Each path below is one point turned by a fixed rotation once a step. After each direction that follows a path, write how fast that rotation turns it, in deg/step (0 if it stays still).
Each turn is a multiple of 5 degrees from 10 to 175, or 0.
Each row of a path follows its step; steps can be skipped.
Rotation 1:
step 1: .18,.00,.02,.03,.36,.42,.10,.04,-.15,-.33,.00,.24,-.29,-.03,.26,.04,.40,.03,-.30,.01,-.05,.09,-.12,-.24,.18,.08,-.15,.62,.03,.03,.08,-.01,.12,.11,.15,.03,-.03,.01,-.19
step 4: .35,.15,-.08,.17,.15,.14,-.15,-.07,-.11,-.04,.18,-.47,.03,.11,-.27,.02,-.38,-.13,-.22,.04,.18,.25,.08,-.15,-.07,.22,-.03,.17,.11,-.28,.43,.03,-.15,-.11,-.23,.01,-.13,.01,.36
step 6: .29,.24,-.04,-.05,-.17,.11,-.11,-.18,-.22,-.16,-.35,-.06,.15,-.13,-.26,.36,-.11,-.05,-.02,.09,-.07,.29,.19,.28,.09,.37,.08,-.11,-.11,-.23,.12,-.07,.14,.04,.05,-.07,-.06,-.56,-.18
step 8: .05,-.04,-.30,.16,.27,-.07,-.13,-.27,.31,-.26,.15,-.04,.06,-.15,.03,.07,-.22,-.47,.23,-.02,-.24,-.12,.06,.08,.15,.01,.20,.06,.13,-.28,-.12,-.07,-.14,.01,.14,.27,.06,-.40,-.39
step 12: .26,-.12,-.22,.15,.29,-.14,-.13,-.38,.16,.07,.19,.35,-.11,-.12,.13,-.03,.18,.26,-.16,.05,-.08,-.13,-.13,-.10,.19,-.14,.12,-.06,-.08,.31,-.12,-.49,.19,.08,.32,.10,.07,.16,.36
step 17: .19,.33,.05,.32,-.11,-.08,-.15,.30,-.27,.31,.05,-.19,-.11,-.23,-.23,.05,.52,-.03,-.38,-.33,.03,-.14,.03,.23,-.01,.07,-.08,.17,.06,-.15,.08,-.18,.07,-.20,-.06,.09,-.16,-.13,-.17
step 20: .01,-.11,.18,.13,.26,-.06,-.28,.09,.18,-.33,.11,-.08,-.07,-.04,.15,-.11,-.06,-.20,.19,-.07,.23,.18,-.19,.06,.05,-.20,-.47,-.08,.09,.10,.17,.01,-.36,-.34,-.22,.22,-.41,-.22,-.25
step 22: -.01,-.14,-.01,.14,-.16,.01,-.54,.21,.04,.09,.00,.20,-.22,.24,-.18,.25,-.18,.15,.30,-.22,.10,.15,.02,.00,-.23,.04,-.10,-.31,-.38,.10,.14,.25,-.25,.27,-.06,-.14,-.19,-.13,-.18
step 24: -.06,-.22,-.03,.05,-.05,-.18,-.21,-.09,.00,-.29,-.06,.29,.03,.51,-.10,.21,.28,-.11,.10,-.31,.18,-.41,-.03,.05,.09,-.28,.09,-.03,-.19,.00,-.26,-.28,.03,.20,.06,.08,-.03,-.39,.18
step 25: .39,-.08,.33,-.01,.12,-.38,.30,.15,-.03,-.18,-.46,.36,.18,.19,.11,-.02,-.12,.00,.12,.03,-.05,-.16,-.10,.02,.01,.00,.17,-.45,-.04,.17,.08,-.14,.20,.01,.05,-.23,-.17,.17,.02
.09,-.03,-.08,-.02,.10,.14,-.03,-.01,-.03,-.02,.07,.03,-.03,.09,.02,.02,.01,.09,.06,-.03,.04,.08,-.10,-.04,-.01,-.04,-.06,-.02,-.05,.07,-.09,.00,-.05,.15,-.01,.04,-.05,.11,.02 : 35
.01,-.06,-.02,.14,.00,-.05,.03,.06,.10,-.12,-.05,.08,-.02,-.04,-.10,-.02,-.08,.06,.04,-.02,-.02,-.07,-.04,.06,-.01,.01,-.02,.00,.03,.02,-.14,.09,.06,.01,.11,-.04,.05,.01,.11 : 25
-.05,-.03,.12,-.09,-.09,.05,.01,.08,-.02,.04,-.05,.06,-.09,-.08,-.06,.02,.05,.06,.04,.06,-.06,.14,.08,.04,-.04,.12,.04,-.06,-.04,-.02,-.04,.06,.00,.10,.02,.07,.03,.01,-.04 : 90
.03,-.09,.09,-.02,.10,-.03,-.02,-.11,.05,.09,-.04,.07,.00,.01,.10,-.07,.08,-.04,-.04,-.01,.00,-.06,-.06,.00,-.06,.05,.08,-.06,.01,-.03,-.07,.01,-.06,.09,-.04,-.14,.10,-.05,.03 : 25
.03,.12,-.01,.05,-.04,.08,-.01,-.03,.02,-.07,.04,.08,-.01,.08,-.04,-.06,.02,-.01,-.05,-.03,.04,.11,-.07,.08,-.04,.06,.02,-.04,-.04,-.01,-.02,.03,-.05,-.18,-.08,.02,.15,.00,-.04 : 25
-.05,-.01,.03,.00,-.01,-.11,.02,-.05,.05,.05,.03,.05,.02,.07,-.10,-.04,-.08,-.10,.12,.03,.08,.05,-.07,.02,.03,.06,.04,.09,-.16,.01,-.02,-.11,.05,.03,.03,-.03,-.05,.03,-.08 : 25
.04,.00,-.01,-.02,-.09,.05,-.01,-.06,.00,-.05,-.01,.16,.05,.03,.03,.02,.09,.05,-.04,.07,.02,-.07,.02,.07,.14,.10,-.09,-.03,.05,-.05,-.04,-.12,.10,.00,-.05,-.02,-.09,-.01,.03 : 60
Rotation 2:
step 0: -.09,-.41,-.08,-.20,-.23,.04,-.11,-.11,.22,-.19,.14,.27,.00,-.02,-.16,.33,-.09,.08,-.31,.20,-.15,.00,-.04,-.11,.05,.30,-.27,.05,-.03,.07,.17,-.02,.54,.43,-.01,-.29,-.35,.18,.09
step 1: -.10,.17,.42,.05,.00,.27,.04,-.07,.26,-.09,-.31,.03,-.41,.31,-.16,-.05,.21,-.19,-.24,.32,.08,-.15,.04,-.01,.19,-.25,-.25,-.18,-.03,.01,.25,.05,.31,-.17,-.28,.41,.20,.05,.16
step 3: .12,-.14,-.26,-.01,.29,.01,.11,.23,.18,-.34,.02,-.11,-.11,-.01,.14,.16,.02,.06,.19,-.39,-.09,.21,-.01,.41,-.33,.05,.43,.18,-.11,.10,-.13,-.05,.08,.18,.28,-.18,-.32,.01,-.50
step 7: -.34,-.15,.19,.14,-.19,.26,-.06,.06,-.38,-.03,-.21,.01,-.11,.24,-.16,.20,-.41,.25,.42,.17,-.34,.16,.32,.00,-.10,.10,.09,-.20,.14,-.12,.06,-.15,-.52,-.12,-.16,.03,-.09,.12,-.01
step 10: -.31,-.24,-.27,.11,.13,-.07,-.21,.30,.02,-.18,.21,.20,.25,-.24,-.03,.38,.12,.28,-.09,-.19,.09,.07,-.07,-.19,.10,.10,-.04,-.26,.10,-.08,.27,.06,.25,-.33,-.23,.33,-.15,.33,.34
step 11: .20,.11,.18,.20,-.27,.28,.09,.63,.30,-.05,.13,.03,-.10,.07,-.07,.18,.14,-.16,-.15,.11,.04,-.17,.12,.36,-.19,-.36,-.16,-.27,.22,-.06,.10,-.06,.10,.26,.04,-.18,-.20,-.10,.34
step 14: -.08,.02,-.16,.08,-.07,-.07,-.03,.30,.21,.08,-.13,-.16,-.36,.21,.19,-.05,.08,-.06,-.01,-.21,.52,.00,-.18,-.20,-.11,.17,-.25,-.35,.25,.05,-.19,.12,-.22,-.01,.33,.28,-.03,-.23,-.51
step 17: -.15,-.01,.02,-.21,-.35,-.10,-.42,-.17,-.02,.17,-.02,-.39,-.19,.09,-.23,.09,-.10,.06,-.03,-.14,-.18,-.17,-.11,-.03,.41,-.04,-.12,-.18,.21,-.29,.09,-.12,-.38,.43,-.19,-.18,.10,.29,-.11
step 22: .22,.36,.11,-.01,.14,-.18,-.11,-.14,.40,.11,.01,.30,.14,-.07,-.22,-.19,.17,.29,-.01,.28,-.21,-.31,.03,-.03,-.21,.13,-.26,-.38,.14,.18,.20,.40,.03,.41,-.15,.03,-.09,.05,-.15
step 25: -.42,.15,.02,.04,.02,.18,-.02,-.21,-.11,.09,.27,-.30,.20,-.19,.19,.04,.20,.16,.35,.06,-.38,.23,-.13,-.09,-.20,.20,.04,-.15,.05,.12,-.28,-.07,-.27,-.02,-.07,-.14,-.14,-.48,-.45
.09,.01,.03,.10,.02,.03,-.03,-.08,-.02,.06,-.04,-.01,.01,-.06,-.13,-.06,-.02,.01,.04,-.11,-.06,-.02,.01,-.07,.04,-.04,-.04,.05,-.02,.03,.03,.02,-.01,.06,.06,-.12,-.09,.13,-.14 : 80
-.04,.04,.08,-.05,.01,.01,.04,.03,-.03,-.02,-.05,-.09,.00,.14,.11,.07,.00,-.02,.16,.05,-.05,-.07,.03,-.07,.03,.01,-.02,-.02,-.11,.02,-.01,-.01,.05,-.05,.15,-.02,.05,.05,-.06 : 65
.00,-.06,-.04,-.04,-.02,.00,-.06,.09,.00,.05,-.05,-.03,.05,-.02,-.02,.03,.01,.02,.04,.02,-.10,-.13,.04,.16,.00,-.03,-.02,.08,-.14,.06,-.12,-.02,-.12,.04,-.09,.04,-.03,-.02,-.04 : 80
-.01,-.05,.01,.02,.00,-.09,.02,-.07,.08,.05,-.14,-.06,.02,-.03,.03,-.03,.06,.04,-.04,-.02,.07,-.02,-.04,.02,.03,.04,-.17,-.11,-.03,-.03,-.06,.16,.04,-.07,-.05,.07,.00,.09,.01 : 85
.13,.10,-.07,-.04,-.09,.06,-.08,-.01,-.02,.15,.03,-.02,-.03,.01,.04,.08,-.03,-.05,.02,-.07,.09,-.06,.04,-.01,.06,-.06,-.01,-.12,.02,-.10,-.08,-.02,-.02,.00,.04,.00,-.05,-.06,.05 : 120
-.02,.04,.00,.10,.11,.07,.05,-.15,-.04,.00,.03,-.09,-.03,.09,.01,.06,-.04,.02,.00,-.09,.11,.04,-.02,.07,-.06,.08,-.03,.08,-.04,.05,-.05,-.05,-.06,-.05,.01,.10,-.07,-.07,-.04 : 65
-.02,.02,-.07,.06,-.06,.05,.00,-.05,-.01,-.07,.04,-.10,.08,-.06,-.04,.01,.00,-.09,-.03,.19,.03,-.05,-.11,-.02,-.01,-.07,-.03,-.07,-.09,.01,.12,-.04,-.02,.01,.03,.05,-.12,.03,.03 : 70
Rotation 3:
step 0: .13,-.15,.22,.09,.45,-.09,-.07,.16,.10,.13,.04,-.13,-.07,.23,.02,.06,.13,-.22,.10,-.23,-.13,.25,-.24,-.27,.40,-.16,-.25,-.19,.11,-.02,.06,-.15,-.34,.06,.29,-.16,.22,.05,-.24
step 2: .10,-.41,.19,.03,-.03,.25,.24,-.16,.16,.21,-.11,-.02,-.01,-.21,.29,.21,-.24,.09,-.10,-.11,-.08,.24,.03,.08,.28,.17,-.11,.31,.10,-.19,.04,-.17,.02,-.27,.24,.02,.43,.06,-.08
step 4: .08,.07,-.24,.21,-.44,.16,-.18,-.18,.26,.21,.00,-.02,.02,.19,.16,-.15,.05,.21,.11,-.25,-.06,.03,-.16,.24,-.18,.13,.06,.43,.02,-.15,.03,-.05,.30,-.35,.02,.31,-.03,.05,.14
step 5: -.01,-.16,-.34,-.10,-.25,-.13,-.11,-.12,-.25,-.05,.30,-.15,.04,.40,.04,.10,-.55,.17,-.12,-.24,-.29,-.05,.07,.03,.02,-.39,.17,.00,-.14,.11,.09,-.10,-.15,.01,.10,.13,-.03,.15,-.20
step 9: .01,.02,.35,.32,.03,.11,-.17,.19,-.10,.18,-.26,-.02,.04,-.35,-.09,-.08,.31,-.13,-.55,.19,-.05,-.25,-.23,.30,-.11,.05,.02,-.03,.10,.10,-.12,-.26,.10,.02,.05,.05,.08,.23,-.03
step 10: .15,-.06,.17,.21,.02,.16,.33,.18,.15,.04,.06,.23,.17,-.02,.20,.13,-.12,.02,-.32,-.13,.20,-.30,-.24,-.10,.48,.02,.25,.11,-.35,.02,-.13,-.13,-.06,-.15,.21,.18,.09,-.28,-.05
step 13: .02,-.36,-.19,.18,.00,-.20,.21,-.08,.02,-.52,.02,.27,-.06,.14,.05,.14,-.18,-.05,.11,-.09,-.17,.27,.23,.04,-.06,-.19,-.13,.29,-.13,.01,-.21,.27,-.16,.08,.11,.15,-.23,.23,-.33
step 16: .10,.18,.05,-.07,.04,.12,-.29,.10,-.30,-.35,.32,.11,-.03,-.10,-.21,.03,-.08,-.13,.02,.08,-.09,-.08,.15,.29,.23,-.15,.09,.02,.01,.17,-.31,.03,-.01,-.03,-.41,.34,.28,-.12,.38
step 20: .00,.04,-.38,.07,.15,-.14,.34,.01,-.40,.16,-.15,.13,-.10,-.10,-.04,-.28,-.12,.26,-.26,.13,-.01,-.22,-.05,-.21,-.09,.21,.07,.12,-.22,.03,-.05,-.03,-.29,.12,.36,-.36,-.01,.03,-.16
step 22: .11,.16,-.11,-.31,-.11,.14,-.20,-.16,-.27,-.18,.15,.01,.03,-.01,-.17,-.03,.06,.18,-.33,.18,.09,-.27,.25,-.07,-.16,-.07,-.35,.20,-.07,-.24,.10,-.17,-.10,-.27,.02,-.14,.07,-.16,-.50
.00,.01,.13,-.09,.09,.03,.03,.01,.04,.05,-.03,.05,-.05,-.09,.04,-.05,-.04,-.18,-.01,.06,.01,-.01,-.05,.05,.04,-.04,.05,-.02,.07,.05,-.01,-.08,.06,.01,.09,.09,.10,-.08,.04 : 45
.01,.10,.08,.03,-.04,.06,-.07,-.01,.01,.03,.17,.00,-.04,.02,.18,.03,-.05,.08,-.09,.00,.07,-.03,-.06,.09,.00,-.04,.01,-.04,-.07,-.04,.01,.01,.07,-.03,-.06,.05,-.08,-.06,.04 : 55
.11,-.09,.02,.01,.06,.08,.08,.16,-.09,.05,.00,.10,.04,-.04,.00,.01,-.09,.05,-.05,.04,.00,.12,.05,-.02,-.07,.02,.07,-.02,-.03,.01,.00,-.01,.05,.03,-.08,.04,-.01,.11,-.01 : 100
-.13,.02,-.07,-.05,.06,.06,-.08,.01,-.01,.07,.03,.05,.06,-.08,.05,-.09,.08,.01,-.05,-.11,-.04,.02,.04,-.05,.06,-.07,-.05,.04,-.02,-.06,-.01,-.01,.07,.20,-.02,-.01,.02,.01,-.03 : 130
.01,.00,-.12,-.02,-.04,-.05,-.14,.07,.08,.03,-.01,.06,-.08,.00,.07,.09,-.01,-.01,-.03,.09,-.03,.01,.05,-.04,.09,.16,-.04,-.01,.02,.11,-.01,-.13,-.01,.04,-.02,.05,-.06,-.01,-.05 : 0
-.04,-.05,.16,.08,-.01,.00,.08,-.02,-.05,-.02,.03,.00,-.02,-.02,-.10,.03,.08,-.01,.01,-.07,.00,.06,.06,-.01,.05,.02,-.01,.05,.02,.03,.01,-.09,-.01,.05,-.03,.05,-.20,-.13,-.04 : 25
.14,.05,-.05,-.08,-.10,.00,.06,-.15,.04,-.01,.01,.05,.05,.02,.00,-.03,-.07,.01,.03,.05,-.03,.06,.01,-.01,-.13,-.04,-.10,.11,-.04,.00,.03,-.03,.03,.10,.07,.10,-.03,-.04,-.03 : 40
